In the rows, 128 means zero.
Turns, then the turns between two rows, first turn first; the first pair answered
turn U:
[ 95 102 113 144 127 141 105  54 128 166 118 131  86 130 154 133 172 173
 127 125] -> [107 108 120 152 126 151  97  36 120 138 126 139 113 144 152 116 156 176
 134 128]
[ 90 114 107 154 111 140 143 130 137 176 131 137 110 136 159 143 155 132
 127 137] -> [109 109 107 149 101 150 135 106 135 161 152 148 141 143 161 129 160 139
 141 142]
[122 114 123 111 132 141 104 125 145 172 136 131 102 111 130 134 160 137
  97 127] -> [141 111 128 113 125 151  93  98 136 148 157 145 136 123 129 115 155 147
 112 135]
turn E:
[127 113 130 108 122 155  84  54 117 122 131 123 162 140 146 101 140 152
 105 145] -> [143 149 151  90 137 112 100 122 109  86  97 120 156 136 123  91  79  99
 106 131]
[174 114 124 104 112 136 108  93 126 103 182 145 186 150 135  84 123 120
 144 142] -> [175 132 130  96 109 110 129 142 124  82 159 141 177 150 127  94  94  89
 156 135]
[124 129 136 155 133 152 124  91 120 107 123 133 149 153 135 114 123 135
 147 130] -> [133 142 140 151 142 141 126 106 116  95 113 133 148 152 127 102 106 120
 139 127]
[201 148 140  77 184 100  88 142 125  99 127 155 161  83 107  50  94 115
  71 131] -> [156 152 140 108 116  71 179 244 135  98 101 136 115 119 122 166  95  83
 166 112]
turn Z:
[ 89 136 138 155 141 125 169 186 115 110  78 119 106 139 120 145  90 101
 140 113] -> [ 77  87 108 160 121 166 147 115 136 170 123 123 100 127 143 156 171 158
 127 125]
[ 95 111 155 192 123 160 113 157 117  80 119 125 178 166 146  99  89 117
 165 111] -> [ 74  96 132 153 145 133 113 209 142 168  95  99  94 106 142 123 133 109
 107  96]
[114 173 139 139 153 130 147 167 102 110  76 121 125 143 128 113  75 100
 127 131] -> [ 96 122 104 132 137 161 125 116 129 194 113 120  92 116 148 134 168 154
  99 138]
[138 157 132 120 109 130 167 143 119  79 121 144 142 163 133 145 119 113
 188 128] -> [118 136 111  94 119 120 164 161 141 152 114 128  78 118 138 165 170 120
 145 121]
Now pairs of rows:
(two turns a pair)
[143 103 101 104  90 125 133 129 150 183 159 132  99 108 137 170 179 136
 135 125] -> [147 131 120  94 105  93 151 191 143 155 122 123  89 102 119 166 131  94
 131 115] => Z then Z
[151 121 111  63 131 122 101  98 110 142 121 114 128  97 122 101 116 118
  88 110] -> [114 108 101  88  83 127 152 131 121 157 122 102 103 125 141 178 141 119
 146 100] => E then E
[155 115 157 103 168 133  99  75 115 112 165 146 179 122 113  61 109 147
 120 152] -> [106 111 151 140  94 119 182 156 126 116 151 127 139 159 136 179 121 129
 214 134] => E then E
[105 157 119 163 143 140 120  91 129 138 125 141 159 137 148 124 127 135
  88  91] -> [ 99 168 126 164 132 124 148 135 131 130 108 134 144 145 147 152 107 113
 114  81] => E then E
[152 131 143 110 124 104 118 160 110 111 136 125 148 100 141  89 136 107
 139 149] -> [132 110 130 122  95 116 135 160 120 136 149 118 133 105 156 128 166 121
 162 146] => E then Z
[153 139 107 131 109 116 109  84 109  80 153 126 144 122  94  35 120 121
 138  97] -> [119 135  96 122  98  85 158 174 129 127 119  99  66 100  97 108 140  95
 147  80] => Z then E
[151 135 143 147 160 126 134 107 119  94 123 135 158 117 122 127 121 113
 134 145] -> [155 116 129 118 158 119 131 117 134 141 132 132 122  85 122 137 159 120
 113 141] => Z then U
[128 149 134 118  94 106 120 168 111 113 145 131 100 125 138 111 172 108
 120 164] -> [125 152 138 135  96 123 112 138 101  86 151 141 129 150 139  97 160 117
 133 170] => Z then U
[105 147 157 147 139 125 123 141 110 139  94  95  88 143 132 133 113 146
 103 126] -> [143 113 145 121 104 132 112 110 129 164 155 116 103 130 141 135 166 169
 120 131] => U then U
[ 92 153 102 186 154 158 111  86 108 161 133  86 151 138 115 117 157 154
 126 131] -> [100 186 118 175 157 117 142 166 102 128  96  76 141 139 100 127 102 100
 144 118] => E then E
[139 109 116 131 123 154 101  80 130 134 148 139 139 127 133 109 143 142
 122 130] -> [123 140 125 128 156 126 112 135 123 124  93 119 109 116 119 105 101 106
  94 119] => U then Z
[133 107 132 138 100 138 130 113 137 117 149 136 149 153 131 138 128 127
 165 129] -> [107 117 127 126 128 117 138 160 142 152 108 116  94 122 121 150 122 110
 126 117] => U then Z
[141 145 117 158 144 119 130 128 140 146 135 119 108 132 158 145 122 104
 145 150] -> [150 148 120 159 135 118 129 126 141 138 142 124 119 137 158 141 119 102
 152 152] => U then Z
[162 149 105 104 138 133 134 136 123 142 135 125 139 103 113 146 167 138
 128 137] -> [164 155 107 104 135 126 138 150 122 134 130 122 136 105 111 150 161 131
 134 136] => E then E
[150 123 110 123 132 143  96  93 124 156 147 152 151 120 146 100 149 163
 109 146] -> [154 153 126 104 152 101 114 170 120 140 104 142 127 107 125 101  99 110
 103 133] => E then U
[124 130 122 135 161 124 121 137 110 150 106 123 102 118 125 136 118 141
  94 132] -> [154 114 116 120 139 134 109 109 118 151 147 144 127 115 125 128 143 158
 112 136] => U then U
[140 116 121 127  75 125 154 156 155 134 161 128 120 136 140 182 169 144
 184 117] -> [151 107 122 131  90 153 118  89 147 133 183 139 152 139 141 142 175 173
 164 130] => Z then E
[113  85 125 113 214 118  69  95 133 153 107 136 124 116 112  83 124 133
  93 149] -> [125  81 122  82 173  78 114 182 154 171 107 131  82  99 112 141 137  98
 134 128] => E then U
[181 125 146  99 102 150 131 128 115 103 146 137 168 126 138 129 140 144
 140 112] -> [184 134 143  80 113 129 132 160 119 114 132 127 143 105 126 130 136 127
 122 105] => Z then U
[141 122 125 124 132 113 142 155 130 139 120 115 117 113 127 126 124 110
 137 126] -> [154 111 123 128 116 124 134 125 132 134 147 127 141 122 132 121 136 125
 150 132] => U then Z
[190 107 111  86 106 175 119 120  98 144 178 153 141  95 132  98 105 115
 116 136] -> [171 120 117  93  86 150 160 184  99 136 153 140 115 108 132 146  90  89
 153 124] => Z then E
[154 132 108 119  94 135 155 144 146  63 142 135 163  92 155  77 146 125
 139 114] -> [116 134 105 149  82 144 177 155 143  64 126 125 148 113 169 112 147 127
 157 113] => U then E
[122 135 135 129 139 112 140 147 124 128 112 116 106 129 132 124 113 115
 122 120] -> [118 114 127 134 135 137 122 105 127 145 133 119 112 128 140 118 144 143
 113 127] => E then E
[ 96 163 152 147 181 132 146 168 101 101  74  89 112 120 114 100  79 114
  93 130] -> [ 88 114 117 126 144 137 153 163 133 185 112  87  62  88 133 147 171 146
  91 127] => U then E
[110 127 120 174 134 127 126 129 121 127 148 126 124 136 134 157 140 144
 129 148] -> [132 147 132 156 154 110 114 146 115 109 130 127 129 128 120 126 108 122
 108 146] => E then E
[101 147 103 158 183 155 109  88 112 145  98  97 147 128  87  71 123 132
  81 101] -> [ 94 167 112 162 163 126 147 158 110 120  71  88 131 142  82 109  87  96
 117  87] => Z then E
